In the rows, zero is written as 128.
One turn moves every row onto another: examples first, then more rows asked:
todi: 132,133,145,118,114,125,133,119,136,124,107,159,123,129,128,115,152,140,112,134,115,125,126,132,132,166,124,134,148,133,98,141,171,118,106,116,149,135,130,104,124,113,116,129,127
Debe: 148,129,130,129,125,124,152,113,145,132,162,169,117,120,146,114,139,111,114,137,112,119,139,124,132,171,124,128,129,124,115,93,158,94,98,106,155,128,142,133,122,124,147,139,121
pibam: 160,126,134,134,140,142,143,113,135,99,86,170,129,124,139,114,139,123,116,143,111,139,113,128,130,126,110,139,135,113,144,126,142,123,101,112,157,125,117,103,114,125,119,135,110
mudi: 136,124,134,126,129,130,140,104,136,150,105,154,137,124,133,114,144,105,107,135,112,123,111,106,127,130,126,141,188,123,127,97,135,112,98,120,157,146,148,167,124,129,108,136,120
bivul: 142,134,137,116,145,135,129,110,136,138,143,152,133,135,148,119,129,131,115,134,124,135,132,114,143,93,135,137,140,116,125,100,150,92,103,118,160,119,123,150,127,133,106,133,141
tifir: 148,127,131,134,123,125,154,112,147,129,163,169,118,120,145,115,138,112,115,135,111,119,139,123,129,172,123,130,129,125,114,91,158,93,98,105,157,128,141,133,122,126,149,141,119
bured: 161,127,132,134,141,143,142,113,132,101,88,170,128,121,142,113,140,122,120,143,110,142,115,132,131,126,110,137,136,112,148,126,138,125,102,111,158,126,118,102,114,124,119,131,112
nov: 162,128,135,130,143,140,141,115,134,102,89,171,128,123,141,113,143,122,120,142,112,143,116,132,132,128,114,136,134,113,147,127,141,123,103,113,157,127,117,102,115,123,118,131,112
Kefup: 161,131,136,130,141,141,143,112,136,98,86,169,128,125,137,115,141,123,116,143,113,140,115,127,133,126,113,136,132,113,145,123,143,123,100,114,156,127,119,101,118,124,117,133,112
roko: 150,129,133,132,123,125,151,113,146,131,162,169,117,122,145,115,139,113,115,137,112,118,141,122,130,171,125,127,130,125,114,92,160,95,96,105,157,127,141,133,123,125,146,138,120
Zarap: 137,123,136,133,139,136,133,107,133,128,140,155,135,133,146,114,122,136,113,135,120,129,124,109,136,89,129,145,144,116,118,95,150,90,97,112,163,115,121,156,126,140,110,139,134
vis: 136,118,130,136,137,139,131,108,123,132,146,154,135,123,156,113,120,134,120,134,114,132,128,118,136,94,122,144,151,119,125,98,139,94,101,107,168,117,119,159,117,140,116,133,137
Giv: 132,130,138,121,111,129,129,122,126,129,112,160,125,119,137,113,150,134,118,135,107,131,131,143,135,169,117,132,151,133,106,144,161,122,110,111,150,137,129,106,117,111,120,124,131
desan: 138,131,132,116,134,129,137,107,134,157,107,153,137,125,136,115,148,102,112,136,112,129,117,112,132,133,129,134,185,124,133,103,132,113,102,123,154,150,150,164,125,125,105,133,124
nodad: 137,125,130,123,130,130,138,106,132,156,106,155,139,121,137,112,146,101,111,135,110,127,115,112,128,132,124,136,188,124,132,102,129,114,103,120,156,149,149,166,122,126,107,134,120
dofir: 149,128,131,133,123,125,152,113,145,132,163,170,118,120,146,114,138,112,115,136,110,120,140,124,132,171,124,129,129,125,116,92,156,95,98,105,156,127,142,132,121,125,148,139,120
vemuf: 142,129,129,124,143,138,127,112,125,142,149,153,135,127,158,116,127,129,122,138,116,140,134,123,145,96,128,135,145,117,133,104,139,97,106,112,162,121,124,152,118,133,110,127,144
zut: 126,122,144,132,106,128,138,115,133,115,106,161,122,124,128,112,145,141,111,134,110,121,120,130,125,166,116,141,154,132,92,138,168,118,102,109,154,131,126,111,120,119,123,134,121
kofog: 138,129,136,120,134,127,138,106,139,152,103,154,137,127,131,115,146,102,108,136,114,125,115,106,130,130,130,136,183,123,129,99,136,113,100,123,154,148,150,163,128,126,103,137,120
luk: 124,119,137,133,107,129,135,118,124,123,111,162,123,116,139,109,144,139,118,134,103,126,125,142,127,169,112,139,158,133,100,141,157,122,105,106,156,132,125,112,113,116,126,127,125

dofir turns into tifir
todi turns into Giv
And these:
vemuf turns into vis
mudi turns into kofog

